Each row is where one point has got to under a steady rotation. How many ticks took it there?
The counts run from 0 to 727.
[101 115 142  96  88 145 130 111 136 147  88 139 122 141 148 119 146 155
 157 146  71 140 111 153 119 124 125 102 135 167  85 138 128 125 139 123
 144 160 109 106 153 120 135  72 135 102 141 156  78 116  81  37 149 167] | 358
[135 117 104 105 141 159 111 148 153 126  84 104 139 145  85 141 135 103
 143 162 119 135 116 102 115 149 129 125 149 141 118 138 182 104 105 142
 134 190 115 136 138  74 136  91 172  86 129 143 127  95 106  95 170 132] | 551
[158  89 107 171 143 139 127 113 113 161  77 111 101 104  67 137 138 130
 137 161  81 140 123 159 112 134  96 146 137 155 113 159 122 135  77 118
 148 131  84  90 166 110 151  82  93 117 148 129 112  92 127  83 120 126] | 288
[132  99 114 120 132 173 115 134 117 162  96 132  98 131 135 107 158 128
  97 159  77 136 123 107 140  93 120 125 145  98  77 143 177  82 130 111
 139 140 106  97 122 102 201  69 131 121 137 133 131 104  76 118 128 149] | 247
[134 138 170 136 134 128 130 120 155 129 109  93  96 125 106 167 144 128
 111 167 129 156 117 121 166 136 120 144 133 171 119 181 177 136  67 115
 138 148 135 122 140 140  81 104 133 122 124 186 110 120  90  66 101 120] | 78
[114 134 128 105  92 145 127 139 122 135  64 161 110 131 102 159 136 138
 130 127 100 165 133 161 113  97 143 108 120 153  82 132 169  95 157 143
 103 179 109 120 163 104 147  87 140  74 110 189  91 132 115  92 148 135] | 609
[155 115 119 166 135 121  95 137 121 139  69 134 104 101 117 161 139 139
  93 173 133 153 120 156 138 127 124 117 121 109  61 154 152 118  96 117
 110 130 111  99 115 100 132 105  69 121 137 191  98  80 141 107 107  98] | 596
[113 105 120 166 129 122 146 116 152 137  83 112  88 149 117  94 112 112
  81 159 100 173  86 125 158 149 138 132 128 169  98 191 174 127 106 136
 127 142 127 129 122 111 122 119  71 113 128 156 118  82 124 107 145  94] | 569
[107 161 210 126 131 152 142 118 121 135  75 140 104 137 130 116 128  91
 100 148 120 158 128 124 136 129 103 129 136 130  84 151 170 115 125 144
 129 163 164 121 109 145 109 102 118  88 102 192  97  69 107  99 140 144] | 709
[118 131 164 116 106 167 119 151 114 151 104 118  86 141 133 111 167 119
 159 139 138 138 155 138  85 107 110 124 152 163 105 149 202  96 124 124
 140 164 125 112 138 107 124  98 117 109 132 155 121 121  64  56 149 160] | 365
[132 158 137 168 113 142 115 110 170 128  93  98  85 155 117 107 142 126
 119 195 125 161  94 108 149 140 158 127 123 166 114 153 178 139  98 113
 146 141 126 138 142 122  76  92 148 124 104 163 135 118 104  93  99 110] | 448
[128 135 190 120 133 144 127  93 101 131  70 170 127 136 151 143 133 112
  91 158 102 123 100 125 150 119 114 120 132  83  63 122 144 121 112 128
 145 149 140 108  95 148 156  73 132 114 103 168  91  71 108  98 116 131] | 713
[139 148 126 118 150 131 116  90 135 140  98 120  85 170  76 125 160 161
 138 198 100 153 157 161 132 151  95  69  95 143  81 144 138 115 150 117
 110 108 132 100 110 112  98  78 141 129 122 159 105  89 107  97  94 120] | 12
[121 143  99 158 120 119 103 133 143 140  80 109 119 101 119 149 134 111
 119 172 152 150 124 181 117 114 139 124 120 139  97 128 194 117 138  97
 145 141 102 108 130  94 133  93  75  98 155 169  96  94 116  87 130 123] | 224
[134 120 120 125 146 156 122 117 135 140  68 137  82 153  75 107 146 147
 118 157  98 173 160 129 135 162  82  97 126 171  89 174 161  97 118 128
  89 132 121  84 116 115 118  99 119 125 133 137 144 125  77 120 134 160] | 638
[139 131 139 127 117  93 133 108 136 114  82 103 107 153 114 119 118 105
 102 167 121 159  96 138 154 164 137 154 124 160  88 146 150 159 106 146
 177 142 133 111 140 136 122  64 145 133 105 160  97  79 119  84 125  83] | 71
[147 126 140 203 146 135 131 118 150 137  70  96 114 127  95 128 127 104
  88 187 141 172 101 149 142 138 128 144 145 146 123 151 211 110 107  99
 158 124 127 123 126 131 125 113 114 139 138 165 126  82 112 134 108  90] | 193
[109 102 123 107 128 138 125  99 126 148  94 113 107 176  57 153 137 140
 164 161  74 140 106  97 153 125 115 108 147 156 133 145 141 120  92 111
 116 158 109 127 147 120  97  91 178  87 138 131 125  84 144  65 118 143] | 420
[122  88 130 141 134 168 155 112 149 135  94 140 133 151  78 126 146 133
 114 142  97 162  95 140 121 145 120 128 154 194 132 209 152 118 113 131
 133 157  88 140 143 104 132 136 122 109 139 152 110 110 133  79 152 110] | 172
[159 135 179 136 150 160 118 143 107 138 104 143 101 141 147 182 155  91
 109 167 106 141 124  99 169  83 116 109 151 127  89 156 153 119  73 118
 130 168 104 119 120 129 123 135 112  98 127 182  88 103 132  74 103 123] | 89
[162 125 134 161 167 141 117 111 112 145 102 103  70 147 106 112 175 129
 126 189  92 141 146 147 137 120  97 132 130 130  96 126 160 114 112  94
 151 104 123  76 113 128 123  77 110 151 122 136 139  90  71 107  66 132] | 6
[156 120 152 123 153 186 152 130 122 117  87 168  85 103  86 153 150 130
  93 145  92 145 142 117 106 139  93 127 145 127  87 200 133 103  78 141
  98 145 110  96 100  98 132 100 109 114 120 127 128 113 120  94 121 158] | 272
[118 139 137 171 140 136 136 110 113 138 136 114 125 154  87 110 169  99
 155 162  92 104 120 129  95 118 131 126 135 141 136 117 146 146 133 105
 168 156 102 116 126 106 146  59 130  92 110 127  95  69 138  65  97 120] | 35
[138  92 120  94 116 175 125 119  93 148  76 164 131 119 120 157 143 153
 136 148  90 145 128 141 116  82 123 119 157 138  61 145 144  97 133 152
 108 165  94 102 146  94 174 105 137  86 140 181 106 119  75  96 150 141] | 613
[136 121 181 117 120 150 157  95 167 180  92 107  92 124 122 116 133 159
 108 179  87 153 110 119 158 118  97 115 136 152  92 181 159 130  79 130
 125 135 146 128 130 152 126 112 141 109 150 179 100  98  87 108 146 143] | 701
[141  90  85 116 132 114  95 119 105 136  81 125 108 160 142 156 132 121
 126 161  90 154  92 143 181 104 126 108 141 158  64 130 135 134  99 116
 150 142  88  97 156 116 135  86 106 119 138 157  91  88 111  68 111 108] | 101
[124 109 121 166 132 133 160  84 124 152  88 126 100 116  54 135 142 149
 150 154  64 134 111 152 105 111 119 139 125 156 125 134 134 137 121 118
 141 165 124 121 164 107 141  61 141  76 119 143  97  95 138  94 112 117] | 290
[103 136 120 119 104 170 108 141 133 142  77 153 103 147 133 123 144 111
 119 143 122 152 120 112 109 135 145  93 139 145  90 157 214  91 147 132
 109 173 119 107 130  79 134 102 115  98 123 161 127 136  88  65 153 150] | 239
[159 143 148 143 150 151 131 116 120 129  82 142  74 158 144 105 158 103
 128 173  84 141 132 149 116 111 122 122 121 137  89 100 147 126 150 126
 174 130 138  76 122 131 160  46 132 126  92 140 110  94  87 113  85 131] | 3
[123 130 164 171 152 174 140 121 115 153  72 139 130 162  81 112 131 107
 145 151  71 126  98  86 109 109 117 126 153 151 108 103 168 110 105 142
 128 185 153 131 126 126 128  97 161  82 123 161 139  82 120 116 142 137] | 306
[125 122 158 176 143 142 126  82 140 169  73  98 104 134  95  85 116 116
 102 174  99 180 122 141 154 128 109 167 124 139 104 147 172 115  81  95
 149 108 107 113 156 147 140 103 108 109 127 136 126  84  89 120 124 115] | 319
[124 116 134 148 138 142 117 132  87 102  72 147 112 121  62 135 130 103
 114 132 111 137 137 133  89 137 104 146 135 112 100 133 140  88 110 131
 132 181 122 112 121 109 139  46 136  95  99 136 125  73 142  94 105 133] | 280
[134 114 119 138 125 166 116 141 111 137  84 166 113 128 117 154 160 131
 118 130 111 143 142 142 111 107 116 109 131 166  70 156 165 124 103 148
  85 173 104  88 144  94 145 138  93  96 122 188 117 144  95  57 136 139] | 611
[159 115 113 137 165 109 107 111 100 155  93 108 105 147  67 151 154 112
 156 173 116 127 134 126 135 148 111 113 132 124 107 134 142 128 107 123
 133 130 123 101 120  99 123  70 127 122 124 144 113  33 150  82  95 106] | 409
[131 103 103 114 157 157 134 113 165 141 105  96 127 115  83 156 150 126
 127 175  85 156 115 140 144 139 110 128 140 164 131 190 146 127  95 121
 139 143  66 133 164  77 149 106 128 100 145 132  96 112 105  84 144 136] | 544
[118 165 185 121 124 178 155 106 162 135  94 134 146 116 121 139 149 147
 115 194 102 127 108 122 146 114 105 128 123 128  92 125 149 140 101 116
 130 159 155 124 117 134 128  97 171  84 105 182 110 111  73  84 122 161] | 332
[159 130 132 133 173 141 137 134 100 134  84 132  82 171 134 102 150 126
 129 165  77 146 135 146 127 105  97 126 141 131  63 104 126 140 122 140
 141 133 145  75 100 133 157  60 125 130 106 144 114  86  82 123 102 141] | 2
[120  85 115 181 125 123 136 119 127 119  87 118 119 173  50 130 129 131
 130 146  95 148  91 152 110 128 136 102 132 174 138 152 147 114 128 109
 147 175 104 139 118 110 128  63 144 100 127 146 111  90 173  83 114 113] | 165
[164 110  82 151 138 156 131 100 116 167  82 133  88 133 116 116 150 159
 120 189  75 147 107 158 113 106 124 111 130 137  82 127 170 106 151 118
 134 102 102  89 137  98 152  97 104 140 148 141 113 107  89 147 103 129] | 628
[146 116 147 153 142 158 103 147 110 185  79 125 137 163  90 105 149  99
 143 141 118 134 144 119 112 144  91 125 143 127  85 149 154 117  87 127
 115 165 118 115 123 103 173 115 124  88 122 149 131  65 133  91 184 112] | 680
[128 132 140 158 142 143 125 118  93 144  97 136  98 122  51 130 159  93
 130 140 100 142 156 160  89 129  89 150 131 127 105 166 134 110 121 129
 124 141  99 112 129 103 157  97  89  88 121 146  94  61 158 110 122 102] | 282
[116 135 160 147 148 192 142 135 133 105  79 151 105 143  86 119 142  84
  87 153  82 158 149 117 103 134  98 134 134 130 119 137 159  97 126 124
 138 167 122 101 121 121 140  57 159 100  90 132 145 137  84 106 121 171] | 646
[105 137 174 151 135 148 165 108 169 115  72 141 121 109 105 144 124 119
  72 157  99 174 104 144 178 137 115 118 135 165 123 177 168 122  96 112
 126 153 116 126 118 151 107 122 118  96 128 173 102 134 102  95 115 132] | 203
[133 116 124 106 143 154 104 116 110 150  80 150 124 184  92 141 143 112
 162 162 116 145 132  88 144 150 130 107 149 155  87 139 160 124  88 140
 116 150 114 120 168  86 128 117 170 110 103 127 127  96 117  74 157 116] | 425
